(in the rows, 128 means zero)
The rows of Y fall into 3 groups, and each row is roughly a mix of its group's hidden directions.
Y (107 x 14):
[[139 139  73 165 149 154 103 164 139 106 150 167 135 113]
 [122 141 176  94 102 134 134  98 170  85 152 107 107 112]
 [138 133 183  70 126 115 106 126 103 122  93 118  89 119]
 [166 148 149 179 127 145 143 153 150  89 145 129 140 175]
 [151 106 164 147 169 121  72 146 136 113  85 151 121 120]
 [ 96 100  74 113 104 137 100 141 110 175  95 143 117 140]
 [124 139 164 136 141  94 151  74 113 125  93  78 144 139]
 [126 131  70 174 119 124 134 156 119 117 189 124 138 114]
 [161 115 162 177 122 124 141 102 143  95 131 100 111 179]
 [141 137  92 102 139 136  87 136 127 110 150 185  80 115]
 [130 120 159  65 134 128  95  82 127 134  89 129  99 132]
 [172 166 180  98 119 119 122 163 140 117 131 165 130 153]
 [130 120  66 138 165 147  84 143 131 121 129 154 110  86]
 [171 128 127 175 152 138 107 138 154  77 144 143  99 155]
 [159 142 120 144 171 143 136 178 145 102 170 159 149 108]
 [143  87  79 133 130 166  88 133 134 153 116 148  87 111]
 [131 115 103 199 154 138 124 149 154 117 125 124 180 118]
 [ 86 127  56 108 137 130 126 164 137 135 134 123 158 100]
 [115 165 121 156 126  93 164 154 112  97 181 110 151 114]
 [124 118 115 150 104 123 134  68 140 111 147  66 113 100]
 [153 107 129 127  67 124 151 174 119 156 151 111 120 166]
 [109 147 149 147 119 101 157 181 128 146 114 103 170  86]
 [162 129 140 126 157 109  89 136 132  87 133 135  59 124]
 [103 124 143 158 152 120 149 179 161 123 118 124 191 120]
 [116 138  99 176 170 137 125 179 136  88 144 108 127 107]
 [110 152 120 186 114  95 180 142 119 108 153  99 119 126]
 [142 147  87 173 141 150 128 149 165 107 158 143 172 107]
 [150 161 186 147 160  94 147 120 121  84 136 117 109 144]
 [127  99 151  95 110 134 113 139 167 147  84 120 188 135]
 [108 169 102 108  96 129 187 119 127 127 174 100 128 123]
 [124 111 195  99 139  86 137 106 133 130 101  87 112 131]
 [130 123 142 185 146 118 111 120 144  57 100 125 148 130]
 [153 147  97 167 121 148 115 155 144 103 162 185 144 147]
 [155 131  93 194 157 117 125 140 121 101 177 123 119 134]
 [160 113 193 105 141 123 130 104 169 124 105 134 134 168]
 [138  99 181 154 133  91 106 138 148 111  76 114 114 150]
 [103 108  69 189 151 133 118 137 138 109 148 135 145 105]
 [116 147 121  62 123 156 141 153 112 169 147 134 157  97]
 [130 133 129 189 176 126 108 130 126  67 123 146 125 117]
 [122 108 116  85  95 134 153 135 146 196 145 121 133 161]
 [ 76 124  83 119  89 145 159  98  96 147 153 122 123 132]
 [ 82 109  92 110  87 122 125  96 115 165  96  94 137 125]
 [ 83  98 114  86 116 138 146  73 115 164 116 107 119 123]
 [160 115  81 180 147 146 114 151 135 117 179 144 126 126]
 [126  97 154 102 141 158 147  82 169 147 103 127 156 163]
 [133 158 142 137  79  98 144 136  78 114 153 105  86 140]
 [110 106 147 109  70 113 157 140 129 155 104  92 168 147]
 [ 87 135 103 140 141 137 147 166 123 151 120 106 187  89]
 [141 145 124 158 161  99 130 162  85 115 125 136  67 109]
 [104 129 166 112  57 114 137  96 105 150 113 117 114 150]
 [ 68 129 120  70  81 123 128 131 128 152 102 124 142 131]
 [103 140 141 146 208 115 113 104 139 109 115 149 103 113]
 [170 141 161 157 182 119 125 117 146  79 147 125 108 143]
 [131 129  92 141  91 128 152  84 103 119 164 117  84 163]
 [ 79 140  96 139 147 140 168  83 137  92 154 125 151 145]
 [165 124 164 121 176 141 111 148 126 138  91 176 121 160]
 [ 91 144  85 153 129 135 180 128 146 132 167 120 171 127]
 [118 162 113 124 122 140 163 181 130 141 160 122 175  88]
 [123 120 177 118 177 101 127 154 151 126  93  88 146 103]
 [163 116  92  95 120 167  93 126 118 174 152 163 114 127]
 [114 143 155  96 106  93 153  89 126 129 118  92  74 145]
 [117 153 137  89 105 131 147 128  79 136 127  81  76 125]
 [ 73 101  75 175 137 120 137 117 120 115 152 110 130 105]
 [184 140 174 144 153 108 101 161 159 101 117 147 134 138]
 [102 128  83 150  73 125 131 138 131 125 189 121 150 140]
 [133 140 139 131 110 131 121 148  40 109 125 127 118  90]
 [114  85 138  92 137 126 124  64 130 153  96 101 103 124]
 [150 158 150 168 134 120 135 189 143 115 130 131 182 129]
 [148 120 147 167 145 102 116  82 103 130  97 106  93 170]
 [115 156 113 101  91 104 124 137  85 117 166 153  77 122]
 [122 119 127 168 173 133 108 143 176 110 107 147 180 115]
 [124 150  92 138 181 163 116 132 148 115 154 164 160  95]
 [ 99 142 172 105  88 103 143 105 119 139 110 121 159 179]
 [133 133 163  52 137 126 108 100 155 139 102 125 100 133]
 [169 116 159 145 183 133 116  81 149 113 100 113 126 151]
 [171 134 135 154 166 136  98 166 170 109 120 163 157 126]
 [147 123 143 144 131 107 104  80 125  92 111 124  63 152]
 [112 153 101 172 127 109 128 174 109  85 173 131 108 116]
 [133 122  66 156 135 141 129 180 109 148 155 152 145 102]
 [121 134  79 190 130 131 121 161 132 111 157 155 162 114]
 [168 132 177 131 172 103 101 160 151 104 102 113 116 117]
 [ 84  97  74 129 111 135 131  76 110 134 150 132  98 125]
 [143 173 105 119 141 160 137 142 111  79 181 141 117 105]
 [ 80 118 162 148 127  92 178 135 135 110 112  93 142 156]
 [142 129 203  97 126 132 127  87 144 124  92 127 118 152]
 [ 77 116  84  92  78 141 124 134 141 153 132 123 161 122]
 [ 80 133  91 151  92 114 154 124  82 127 160 102 114 117]
 [115 114 142  86 102 143  95 143 126 148  96 168  76 149]
 [136 125 122  89 152 162 132 167 136 142 109 154 131  61]
 [123 145  86 183 144 129 117 182 126 106 149 138 150 100]
 [144 119 109 107 158 163 135 159 133 145 113 142 136  53]
 [130  99 175 128  83  94 129 141 130 136  77  93 140 146]
 [132 135 142 128  85 102 139 167 102 183 110 104 142  90]
 [117 117 138  85 112 146 130 165 135 165 111 127 195 110]
 [142  97  91 119 175 162 110 124 148 158  90 135 166 118]
 [ 83 129 127 101 103 108 144  92 124 151  94  90 173 142]
 [115 123 178  66 110 144 128  98 149 140  82 126 132 123]
 [ 95 122  96 112 135 112 135 111 104 150  80  86 112  81]
 [139 136  78 125 144 168 121  89 132 100 175 156 110 147]
 [137 132 144 110  86 126 151 195 137 155 131 107 170 116]
 [122 112 146 133 130 104 116  69 110 108 104 119  69 159]
 [124 133 133 167 181 131 107 109 140  57 119 145 125 128]
 [136 108 112 108  96 176 100 154 162 128 163 170 107 117]
 [144 102 171 148 153 100 107 139 178 112  96 127 106 164]
 [120 140  97 150 173 156 125 160 146 133 152 160 176  97]
 [140 114 179 104 132 132 115  87 126 146  66 128 104 150]
 [156 116 166 102 108 129 133  81 112 149  94  87  96 149]]
Here is one row of each group, with its name. Which group are the others in?
[162 155  80 118 107 183 112 130 102 132 136 148  90 137] | <23>
[ 93 107 116  99 108 125 116  86 130 163  75 103 147 153] | <13>
[ 87 120 169 119 166  94 152 155 103 170 116 124 101 129] | <26>

[120 104 148  75 121 155 110  99 144 158  68 130 121 122] | <13>
[ 76 149  98 142 156 133 146  74 115 113 125 129 161  97] | <26>
[145 112  72 170 140 148 121 130 153 118 179 122 164 126] | <13>
[124 122 180 110 100 117 120  87 113 144  82 122  96 163] | <13>
[141 122  81 188 140 117 109 137 126 109 174 130 117 165] | <13>
[153 144 125  81 156 150  88 109 107 137 137 159  79 107] | <26>
[144 164  83 154 117 147 132 102 104  82 170 133 111 109] | <26>
[109 119 149 146 151  81 125 152 118 135 102  76 146  80] | <23>
[107 132 113 132 101  95 127 115  98  97 175 140  67 134] | <23>
[130 128 131 107 163 150  96 129 183 126 103 148 182 106] | <26>
[191 157 141 133 126 123  93 153 122  98 135 152  81 139] | <23>
